(in the rows, 128 means zero)
Named turns come first, each shown by rows before and after it. Which turns, in which order, take the first row of each pair that follows to the second? Write the first one first, as in the answered first pair.
j_698 (before -> after):
[110 138 175 159 104 175 126  81 107 115 132 138 172 136 180 132  85  98
 128 107 116 146 101 130 143 145 121 141]  ->  [121 136 179 157  98 189 114 100 107 104 129 130 161 132 180 136  95  99
 132 111 103 149 100 131 146 145 116 140]
[137 144  85 169 131 168 118 174 181  89 163  91  95  85 152 162 160 121
 148 175 157 132 144 101  79  66 126  87]  ->  [ 96 174  99 175 178 111 184 158 165 127 168 119 139 129 154 160 121 121
 147 137 189  82 156  88  79 101 153  99]
[139 127 128 129  99 128 123  88 135  99 136 131 142  91 154 119 148 136
 104 122 122 165 104  74 149 150 127 119]  ->  [135 138 113 130 102 133 138  89 140 105 142 142 143 104 161 118 141 137
 108 127 132 155 112  66 142 143 124 112]
[116 143 174 120 110 122 119 103 105 109 115 154 170 133 184 115 113 129
 139 132  93 145 119 123 184 175 130 169]  ->  [140 143 167 118  89 136  91 105 107  95 117 143 159 122 188 113 125 129
 147 145  86 164 118 123 180 155 117 156]
j_506 (before -> after):
[ 96 138 159 121 141  91 158 124 112 134 139 140 164 176 160 127 124 128
 133 110 131 117 138 120 177 153 128 148]  ->  [ 93 119 162 137 175  81 158 133 116 153 138 120 140 182 121 131 135 123
 117 107 131 101 133 119 148 162 138 147]
[ 94 134 124  80 174 112 111 154  86 204 102 125 139 169  87 125 135 125
 120  86 110 151 125 129 123 153 128 131]  ->  [ 98 147 109 109 184 139 118 121 103 172 106 137 152 188 117 114 118 117
 123  79 139 173 129 135  80 122 127  85]
[119 152 129 136 145 134 150 116 117 131 141 143 141 154 131 113 115 123
 149  94 135 125 131 144 120 127 135 105]  ->  [116 154 132 119 120 129 140 125 104 134 142 140 148 143 134 115 107 130
 154 103 118 127 129 132 164 138 123 138]
[144  78 188 146 109 158  86 127  56 191  58 149 116 146  98 127 149 138
  98 107  44 154 110 160 137 155 180 166]  ->  [157  78 171 184 145 185 105 102  77 156  68 167 124 164 118 107 133 122
  99  84  89 174 116 175  69 130 188  97]
j_445 (before -> after):
[147 138 118  96 136 160 141 145  94 123 142 103 121 133 132 126 164 146
 130 146 139 132  94 104 109  95 125 158]  ->  [133 149 112  98 150 146 155 148  89 134 148 108 129 145 135 133 156 140
 129 140 156 118 100  98 111  99 130 161]
[ 88 149 171 177 150 117 154  74 118 111 130 164 208 160 167 124  81 134
 107  73 145 115 145 105  66 148 130 112]  ->  [118 102 225 183 122 143  88  89  97  94  95 145 178 114 143 138 118 144
  92  82  68 154 109 121  92 162 123 152]
[131 117 134 152 131 149 119 106 139 102 114 136 134 118 144 134 132 138
 107 139 136 153 114 125  91 109 139 105]  ->  [108 128 138 148 157 116 147 106 132 126 121 134 146 134 128 139 118 138
 104 123 150 124 124 118  83 125 153 120]
j_122 (before -> after):
[142 123 113  97 122  87 146 142 150 153 129 144 124  64  93 169  97 162
 135 175 106 133 157 133 129 132 138 173]  ->  [144 145 117  84 101  94 142 132 119 153 140 158 141  91 117 144  85 153
 160 145  99 142 159 134 178 157 124 182]
[137 135 124 121 113 136 107 136 147 112 124 129 138 114 124 135 126 134
 119 150 119 133 140 124 140 127 109 136]  ->  [132 150 128 115 126 136 121 133 124 131 131 137 144 144 128 119 122 127
 137 111 124 124 136 131 154 145 114 131]
[140 108 169 177 143 126 117 107 121 114 101 134 144 102 127 135 121 135
  92 114 110 154 120 128  82 130 148 122]  ->  [142 115 179 166 117 141 103 102 112 108 102 139 153 114 153 124 116 136
 102 114 105 168 121 130 113 136 130 122]
[124 148  77  71 105 138 122 148 148 113 153 112 108 133 141 116 139 123
 148 165 148 136 141 127 179 104 105 125]  ->  [118 160  72  81 129 121 137 137 125 144 151 110 111 167 122 103 129 108
 148 127 161 106 138 136 167 124 121 114]
Now pairs of rows:
Between the rows of a pair lie 2 to 3 turns.
[115 158 158 180 190 109 174  87 114 143 131 153 190 179 162 119  95 121
 120  83 156 119 138 131  76 160 154 111]  ->  [112 116 177 147 179  73 143 154 148 155 110 116 152  90  90 180 129 166
  87 174 110 108 137 101 104 151 151 188]  j_506, j_506, j_122
[116 134 133 123 143 106 152 121 114 151 121 130 142 152 119 119 118 118
 125 111 141 119 121 132 129 150 128 128]  ->  [136 103 136 133 144 128 116 135 128 135 109 109 116 121 102 133 138 125
 113 131 109 141 106 136 109 128 117 128]  j_445, j_122, j_122
[138 125  93 119 135 139 119 150 138 126 138 105  87 130  99 128 144 119
 154 136 133 125 124 130 117 110 128 103]  ->  [141 130 114 151 146 150 128 128 138 113 138 116  98 139 121 114 136 118
 138 112 137 143 121 143  86 111 130  87]  j_698, j_445, j_506
[165 120  69  96  95 180 100 138 132 111 141 123  66 136 123 100 138 106
 150 148 130 149 124 129 139  77  93  92]  ->  [147 142  77  83  99 157 115 143 101 143 145 122  69 167 117  84 134  92
 168 115 129 131 114 137 173 105  97 114]  j_122, j_506
[146 119 168 118 108 114 153 131 133 102 110 134 153 101 134 149 125 181
 105 179 133 134 148 120  94 141 156 180]  ->  [180 102 176 123  89 170 108 130 104  99 105 122 121 126 141 116 148 156
 123 149 101 173 128 147 110 137 130 165]  j_122, j_122, j_445
[139 189 104 120  70 149 155 102 121 124 117 144 167 128 175 140  80 121
 120 130 151 132 123 129 169 117 106 111]  ->  [124 160  99 148 113 121 172 121 170 130 112 119 142  92 120 172  98 132
  89 163 168 113 119 119  92  94 135  94]  j_122, j_122
[122  85  79 111 155 146  81 127 149 116 145 134  71  85  98 102 147 138
 116 176 140 125 121 123 102  73 123 109]  ->  [135  91  95 129 171 169  74 113 113 130 139 130  61 124  96  77 143 118
 131 122 127 128 108 152  89  84 119  90]  j_122, j_506, j_506
[101 144  50  77 128 128 151 161 155 170 179  86 105 119  91 154 116  93
 129 204 149 123 137 128 167 114 147  97]  ->  [103 149  46  72 118 126 148 143 126 180 183  93 113 144 105 136 110  76
 148 170 145 127 135 131 197 130 142 106]  j_122, j_122
[ 88 132 150 144 140 101 140 106 143 135 167 138 150 127 100 114  93 112
 142 129 191 102 125  88  63 128 169 131]  ->  [130 114 160 166 108 157  98  93 144  90 159 135 135 106 127  98 104 105
 142 146 167 158 116 101  56  99 148 106]  j_445, j_506, j_698
[141 121 112 152 162 148 153 116 123 134 140 134 133 171 123 108 112 110
 126  86 160 121 113 130  69 108 138  88]  ->  [139 133 115 146 143 145 153 105 113 132 138 145 133 181 143  93 111 109
 136  75 155 128 115 138  99 117 128  90]  j_122, j_122, j_122
[110 176  61  99 126 102 162 126 166 119 154 136 147 143 136 145 115 138
 161 164 185 119 179 115 134 110 128 105]  ->  [123 147 114  79 108  87 123 157 107 163 121 119 121 144  92 139 145 143
 162 131 107 108 147 125 205 167 122 175]  j_506, j_445, j_122
[123 144  80 134 146 119 159 157 135 146 146 119 129 158 126 101 109 115
 138 133 176 101 148 136 103 128 126  95]  ->  [104 149 108 119 121  84 156 160 137 143 141 130 156 124 130 132  97 137
 129 172 165  97 155 108 139 138 122 145]  j_122, j_506, j_698
[115 119 144 187 142  88 102  77 110 137  56 113 133 119  80 158  81 115
 120 182  76 115 130 126 140 117 154 163]  ->  [131 117 150 205 156 108  99  67 110 139  58 111 131 138  80 144  88 103
 115 167  80 120 128 137 115 114 157 138]  j_122, j_506
[170  88 121 125 111 159  84 188 137 126 117 106  81  90  99 115 153 122
 137 173 100 147 100 130 134 126 111 137]  ->  [123 156  63  89 107 132 152 160 149 125 159 135 124 131 150 103 103 109
 172 180 177 115 139 104 163 126 103 114]  j_445, j_506
[106 115 119 129  69 130 124 138 145  60 146 136 131 105 154 135 136 156
 129 195 140 172 141 124 121  59 130 146]  ->  [120 118 138 122  49 143 106 134 106  76 142 137 135 132 166 107 143 146
 149 149  99 181 127 149 178  89 111 166]  j_506, j_506, j_122
[121 126 130 111  98 118 124 139 129 121 126 131 134  96 126 144 136 148
 127 159 123 132 140 112 145 111 130 147]  ->  [114 134 134 142 133 118 147 113 140 115 134 136 152 119 124 141 122 139
 113 134 153 126 145 112  93 110 142 115]  j_506, j_506, j_698
[154 121 111 127  75 137 100 166 165 114  94 129 140 134 167 137 136 100
 116 115 134 175 146 118 115 110  93 113]  ->  [143 102 145 159 110 113 109 171 156 134  81 126 134 144 125 140 134 101
  99  82 119 159 132 130  63 128 113 118]  j_445, j_445, j_506
[150 158  97 108 135 145 140 133 135 137 164 144 113 160 137 119 114 105
 168  80 153 107 121 131 100 115 117  87]  ->  [147 148  95  86  93 149 118 143 159 105 160 145 123 105 158 153 123 130
 170 142 138 125 133 119 146  98  97 115]  j_122, j_506
[133 139 138 151 108 193 140 105 139  60 119 144 206 111 201 111  60 124
 162 176 135 143 148 110 170 107 137 121]  ->  [141 133  83 109  95 199 129 154 152  74 134 115 154  95 163 110  80 123
 173 209 135 126 152 109 192  83 118 118]  j_506, j_445
[109 111 107  99  53 172  91 132 139  63 116 150 165 117 214 134 126 131
 144 189 167 145 138 107 145  49 108 103]  ->  [ 94 117  66  56  78 140 124 173 150 107 130 130 127 132 164 140 137 127
 158 200 196  90 149 102 148  54 116 108]  j_506, j_445
[186  94 113 144 137 184 113 129 184  80 119 137 115 123 198 132 122 128
 144 156 129 158 154 130  75  68 142  83]  ->  [152 129 125 139 146 151 157 111 184  82 126 164 164 135 219 134  93 133
 148 153 150 133 175 109  81  86 154  95]  j_698, j_122
[143 129 101 128 118 162 133 118 142 104 127 135 136 153 140 120 123 121
 131 131 139 139 131 144 106  89 111 100]  ->  [144 110 120 103 115 143 114 155 121 131 106 113 108 131 101 131 148 130
 132 138  91 124 119 138 146 114 106 159]  j_506, j_506, j_122
[115 123 145 112 141  97 143 175 143 160 144 126 128 123  91 129 151 135
 127 111 121  94 139 105 124 138 145 163]  ->  [132 156 120  90  94 143 136 153 130 125 167 145 143 145 155  98 132 121
 168 108 137 133 146 110 172 126 109 134]  j_122, j_445, j_122
[135 121 157 115 113 111 119 141  96 153 122 127 130 142 127 123 134 133
 126 102  99 128 112 134 171 149 128 158]  ->  [155  93 155 148 136 138 104 139 136 123 114 117 108 110 116 140 148 140
 109 142 113 143 114 131 101 110 137 128]  j_506, j_122
[142 134 158 169 164 109 116 122 154 138 119 117 129  94  96 154 175 153
  85 162 107 158 133 136  42 113 148 113]  ->  [107 185 138  82 114  72 145 127 111 163 142 139 169 119 133 140 145 153
 132 161 101 123 151 113 185 170 120 180]  j_122, j_445, j_506
[125 116 148 135 122  98 117 141 150 108 112 121 145  65 131 162 124 144
 120 159 116 126 136 118 185 161 140 196]  ->  [137  94 121 144 146 112 115 160 166 113 115  87  99  66  77 159 148 134
 112 162 126 118 132 127 122 134 143 165]  j_698, j_506
[180  42 151 147 174 116 124 160 159 138 100 112  67 129  90 177 142 152
  99 100 102 119 126 156  81 115 145 123]  ->  [149  86  96 147 184 114 169 130 176 132 139 134  93 173 133 155 117 140
 119  95 178  99 159 151  66  94 145  72]  j_445, j_698
[132 136 123 119  89 158 126  90 138  94 130 135 157 140 210 113 114 117
 148 129 126 164 130 125 170 125 125 119]  ->  [101 113 149 129 118 104 142 109 172 102 119 136 161  86 160 158 112 147
 109 182 122 134 135  89 134 120 147 149]  j_445, j_122, j_122
[122 111 130 106 134 106 134 162 136 133 119 111 100 112  81 138 155 151
 124 139 116 105 128 103 147 136 132 154]  ->  [136 125 123  90 104 120 115 162 117 125 131 109  93 127 104 121 161 143
 141 124 110 126 122 107 172 133 113 148]  j_122, j_122, j_698
[166 206  94 141 114 122 102 105 131  83 113 118 174 157 163 112 127 124
 161 115 150 122 163 161 161 113 141 126]  ->  [147 200  88 111 130  80 115 137 120 123 116 105 163 152 119 124 132 128
 161 123 146  81 160 155 177 138 147 158]  j_506, j_445, j_445
[118 148 137 128 150 143 161 116 116 139 146 137 138 155 147  97 105 110
 153 109 154 125 131 137 118 116 114 116]  ->  [131 124 177 147 152 140 138 117 101 138 124 134 129 144 126 101 119 114
 126 100 119 133 113 137 109 131 131 127]  j_445, j_506
[101 162  91 107 112 107 128 144 123 149 142 118 157 139 140 123 128 137
 151 136 151 102 142 160 120 137 125 126]  ->  [137 121 126 140 101 141  88 144 131 118 121 106 137 103 131 134 155 146
 128 160 108 144 131 171  94 120 120 128]  j_445, j_506, j_122
[191 115 160 147 117 158  61 127 115 114 101 114 102 129 149 135 163 121
 124 126  70 174 104 145 151 127 118 134]  ->  [186 115 152 162 129 166  68 124 120 102 104 116 101 138 156 131 152 114
 122 116  88 180 108 142 126 115 124 105]  j_506, j_506
[128 143 123 108 115 120 104 129  95 127 143 137 131 159 147 109 120 115
 131  97  84 113 125 142 220 164 121 148]  ->  [120 151  98 161 167 130 146 102 150 106 156 154 144 176 153 114 106 103
 115  87 165 112 143 140 110 116 139  75]  j_122, j_506
[108 159 106 150 152 116 151 116 159  96 152 134 138 126 150 127 124 136
 115 139 196 137 156 126  69  92 136 118]  ->  [102 132 128 118 145  74 136 165 132 140 133 112 116  97  95 153 151 149
 110 154 141 103 141 119 132 134 139 194]  j_506, j_506
[139 126 121 163 165 160 157 127 141 129 172 109 133 178 138 112 118 154
 142  47 121 100 102 124 112 130 133 103]  ->  [160 111 127 152 105 192 119 122 154  87 161 116 142 132 178 130 121 175
 135 108 100 152 105 112 150 104 115 120]  j_122, j_122
[ 74 139  84 100 144 136 127  91 109 137 107 127 123 134 150 116 115 129
 127 137 142  85 164 140 147 110 142 116]  ->  [ 73 128  86 108 160 130 133 100 110 155 104 119 109 131 123 124 124 133
 119 139 135  73 159 153 125 107 156 120]  j_506, j_506
[163 117 174 155  96 121  98 108 150  90  98 128 134 124 142 131 136 143
 106 114  96 167 111 151 126 139  88 121]  ->  [143 140 126 159 130 115 149  90 169  88 120 134 136 157 147 126 110 132
 125 113 151 142 131 153  81 119 101  71]  j_506, j_506, j_445
[113 121 165 135 162 121 118 134 102 137 104 124 122  99 110 160 145 132
 104 143 115 120  86 127 103 115 162 162]  ->  [107 140 169 123 157 122 123 121  65 150 103 142 136 136 130 141 131 121
 124 106 110 125  79 137 153 136 153 170]  j_122, j_122
[ 86 107 159 138  73  95 124 114 121 133 132 158 189 177 172 109  74 151
 132  51 104 139 110 131 172 180 123 149]  ->  [102 120  99 129  62 140 115 110 157  98 159 166 171 190 205  95  68 141
 148  75 145 161 125 139 152 125 107  82]  j_698, j_445
[114 135 174 150 152  77 168 118 121 166 100 126 153 126  93 149 113 138
  90 117 113 101 129 115 114 173 158 160]  ->  [116 163 167 145 119 106 167  81 117 122 117 158 192 134 171 137  83 140
 117 128 130 137 144 114 147 159 137 146]  j_506, j_506
[131 185  88 115  98 133 146 122 145 124 153 107 119 117 155 116 143 118
 163 111 142 122 135 128 127  97 138 101]  ->  [122 173  96 100  93 121 134 141 147 132 148  97 113  87 136 135 154 134
 162 133 127 113 130 118 155 106 136 128]  j_122, j_122, j_506
[155 119 108 167 176 101 159 101 148 110 115  97 128 101  65 128 119 133
 146 145 147 129 146  90  48 126 148 111]  ->  [151 108 117 151 175  82 146 124 138 133 108  86 121  92  35 131 124 145
 145 152 121 113 136  86  84 147 145 151]  j_506, j_506, j_506
[144 129 151 142 102 165 103  96 119 108 120 158 139 142 168 105 119 116
 129 103 117 165 131 137 119 121 121 107]  ->  [106 147 161 120 122 109 138 107  99 154 117 161 159 153 145 122 109 118
 128  93 115 114 134 117 157 159 142 148]  j_445, j_506
[145  98 131 106 122 134  87 136 101 127 121 123 116 120 110 103 146 127
 142 148  97 159 121 122 124 137 138 155]  ->  [131 114 100 121 166 128 126 116 121 131 142 130 127 147 118  96 123 109
 141 125 148 133 132 123  75 122 152 112]  j_506, j_445
[138 139 110 145 152 171 133 118 135 117 134 125 106 165 140  96 131 109
 138 103 149 149 133 150  78 105 137  89]  ->  [141 139 121  95  89 162 105 127 132 100 130 129 123 127 165 114 135 125
 145 159 113 169 141 132 172 111 113 142]  j_122, j_506
[153 106 163 124 146 169 131 163 162 133 125 158  83  71 117  91 123 116
 120  93 126 177 139 111  91 130 115  98]  ->  [135 137 164  94 131 153 146 160 124 160 137 166 100  99 143  77 104 107
 144  59 121 167 140 113 158 166 113 130]  j_506, j_122, j_506
[104 107 121 168 153 103 165 118 146 121 123 141 166  98 159 120 123 145
 118 139 142 116 123 132  96 107 155 139]  ->  [ 97 128 122 148 130  98 166 121 123 127 126 144 188 114 179 116 115 144
 140 122 136 112 125 142 148 130 136 160]  j_506, j_122
[160  95 123  92 140 116 113 162 144 117 124  88  74 103  71 146 158 131
 108 156 106 147 127 131 132 107 128 148]  ->  [137 139  71  75 112 129 149 135 158  93 165 114 101 131 132 135 126 129
 140 165 173 141 155 128 150  91 118 115]  j_445, j_506
[ 99 144 111 161 160 101 188 107 131 138 130 153 132 133 117 130 132 141
  90 118 183 127 167 106  96  98 128 100]  ->  [ 83 156 113 122 136  81 188 128 112 151 132 158 146 123 110 139 135 153
 102 135 158 115 168  94 166 125 116 149]  j_506, j_122, j_506
[ 90 126 158 136 119  77 147 137 170 133 128 115 139 106 114 143 116 142
  80 158 134  95 129 107 124 148 139 134]  ->  [ 92 147 156 122 110  76 151 126 131 142 126 126 155 141 138 115 104 137
 102 117 127  98 126 115 175 174 135 146]  j_122, j_122
